Rotation paths and how fast each direction turns (degrees each step)
Each turn is a multiple of 5 degrees from 10 to 175, or 0.
Each row of a path follows its step; steps can be skipped.
path 1
step 0: [ 0.33  0.84  0.69  3.09  0.43  1.20 -0.70 -0.24  1.33 -0.42  1.19  0.58
  0.65  0.60 -3.42  0.35  0.00 -2.96  0.73  0.31  0.96  1.16 -0.37  1.21
 -0.57  1.55 -1.99  0.69 -1.68 -0.76]
step 1: [-0.93 -1.45  2.59 -0.06  0.08 -0.44  2.53 -0.85  0.39  0.72 -0.98 -2.23
  1.13 -0.97  1.72 -0.40  0.43 -1.16 -3.36  0.68 -0.99  0.45 -1.56 -2.14
 -0.71  0.63  0.71  0.45  0.26 -1.21]
step 2: [ 0.24  2.56  1.04  1.75 -2.18  0.61  0.74  1.68  0.49  0.43  0.48 -0.08
  1.29  1.62 -0.88 -0.25  0.47 -1.85  2.25 -2.63 -0.60 -0.95  1.49 -1.95
 -0.50  0.35 -1.65 -0.60 -0.30  1.54]
step 3: [-0.57 -1.11  2.81  0.73  2.17  1.04 -0.82  0.47  1.85 -1.28  0.80 -1.31
  0.80 -1.55 -0.65  0.07  0.57 -1.48 -1.19 -0.22  0.03  1.08 -2.02  1.19
  0.76  0.02 -0.18 -2.66 -0.77 -2.67]
step 4: [ 1.01  1.07  2.44 -1.07 -2.30 -1.86  1.94 -0.21  1.37  0.17  0.79  0.85
  2.36  1.64 -0.57 -1.73 -0.13 -0.03 -1.41 -0.35  0.39 -0.71 -0.65 -1.49
 -2.15  1.95  0.23  1.47  0.44  0.78]
step 5: [ 0.92  0.79  1.73  3.44  0.86  1.73 -0.49 -0.52  0.29  0.06 -0.13  0.36
 -0.91  0.57  0.35  0.98  2.61 -3.47 -0.91 -1.74  1.30  0.20  0.92 -0.47
  0.34 -1.89 -0.80 -0.73 -0.63 -0.35]
step 6: [-1.29  0.92  0.31 -0.39 -0.68 -0.12  2.62  0.09  1.75  1.15  0.33 -0.64
  1.61 -2.11 -1.40 -1.33 -0.08 -0.85 -0.88  0.35 -0.39  0.85 -3.55 -0.92
  0.41  2.11  1.20 -2.27 -0.74  0.58]
step 7: [ 1.56 -0.77  1.29  0.63 -0.96  0.51  0.67  1.47  1.46 -0.08  1.64 -1.72
  0.55  1.93  1.28 -1.62  1.09 -0.81 -0.71 -3.67  0.82 -1.95  1.75  0.27
 -1.89 -0.38 -0.14  0.07  1.18 -0.51]
step 8: [ 1.20  2.02  2.47  0.96  0.11 -0.59 -0.46 -0.12 -1.46 -1.10 -0.65  1.32
  0.78 -1.30 -2.76 -0.76  2.61 -0.28 -0.67 -0.38  0.87  0.85 -1.71 -0.18
  1.61  0.00  0.11 -2.56 -1.76 -0.82]
step 9: [ 0.15 -1.26  0.33  1.25 -0.95  0.35  1.71 -2.04  3.61  0.57  1.75 -0.08
  2.09  0.77  1.56 -1.36 -0.36 -1.02 -0.89  0.09  1.53 -1.10 -0.91  0.87
 -0.25  1.10  2.36  0.76 -0.95  0.95]
step 10: [ 1.58 -0.38 -0.09  0.80 -1.37  0.02  0.38  2.37 -1.66  1.26 -1.09 -0.25
 -1.85 -0.51 -1.71 -1.20  2.24 -2.41 -1.71 -2.48  1.61 -0.15  0.04 -2.30
 -0.66 -0.06 -0.13  0.17 -0.63 -1.03]
step 11: [ 0.06  0.81  0.70  1.63 -0.39  1.05  3.03 -1.40  0.36 -0.58  0.92 -1.16
  2.38 -1.89  0.77 -1.43  1.85  0.87  1.10 -0.87 -0.97  0.69 -0.76  2.14
  1.31  0.18 -0.16 -1.90 -2.14  0.57]
Directions:
[-0.53  0.50  0.84  0.32  1.15  0.55  0.24  0.34  0.46 -0.02 -0.07 -0.46
 -0.36  0.91 -0.36  0.12  0.31  0.41  0.13  0.47 -0.26 -0.06  0.21 -0.77
 -0.19  0.87  0.11  0.21  0.02 -0.07]	10
[ 0.44  0.27  0.22 -0.13  0.55  0.59  0.00 -0.17 -0.22 -0.21 -0.04 -0.20
  0.09  0.02 -0.67 -0.29 -0.32  0.33  0.12 -0.61  0.21  0.53  0.21 -0.66
  0.24 -1.44 -0.43  0.25 -0.69  0.89]	130
[ 0.43 -0.47  0.02  0.26  0.78 -0.17 -0.19  0.26 -0.30 -0.20 -0.83 -0.08
 -0.06  0.16 -0.24 -0.27  0.75 -0.61  0.50 -0.02 -0.15  0.87 -0.86  0.75
  0.69  0.30 -0.50  0.04  0.55  0.36]	140
[ 0.10 -0.68 -0.35 -0.22  0.51  0.03 -0.08  0.51  0.66  0.25  0.70 -0.38
 -0.44 -0.19 -0.60 -0.68 -1.45 -0.38 -0.33  0.11  0.58  0.35 -0.46  0.18
 -0.16  0.38  0.10  0.27  0.04 -0.18]	120
[ 0.18  0.00 -0.43  0.07 -0.09  0.30  0.63 -0.73  0.24  0.43 -0.31  0.62
 -0.77 -0.06  0.13  0.52  0.42 -0.94 -0.59  0.67  0.26  0.50 -0.08 -0.26
 -0.44  0.08  0.04  0.94 -0.59  0.44]	80
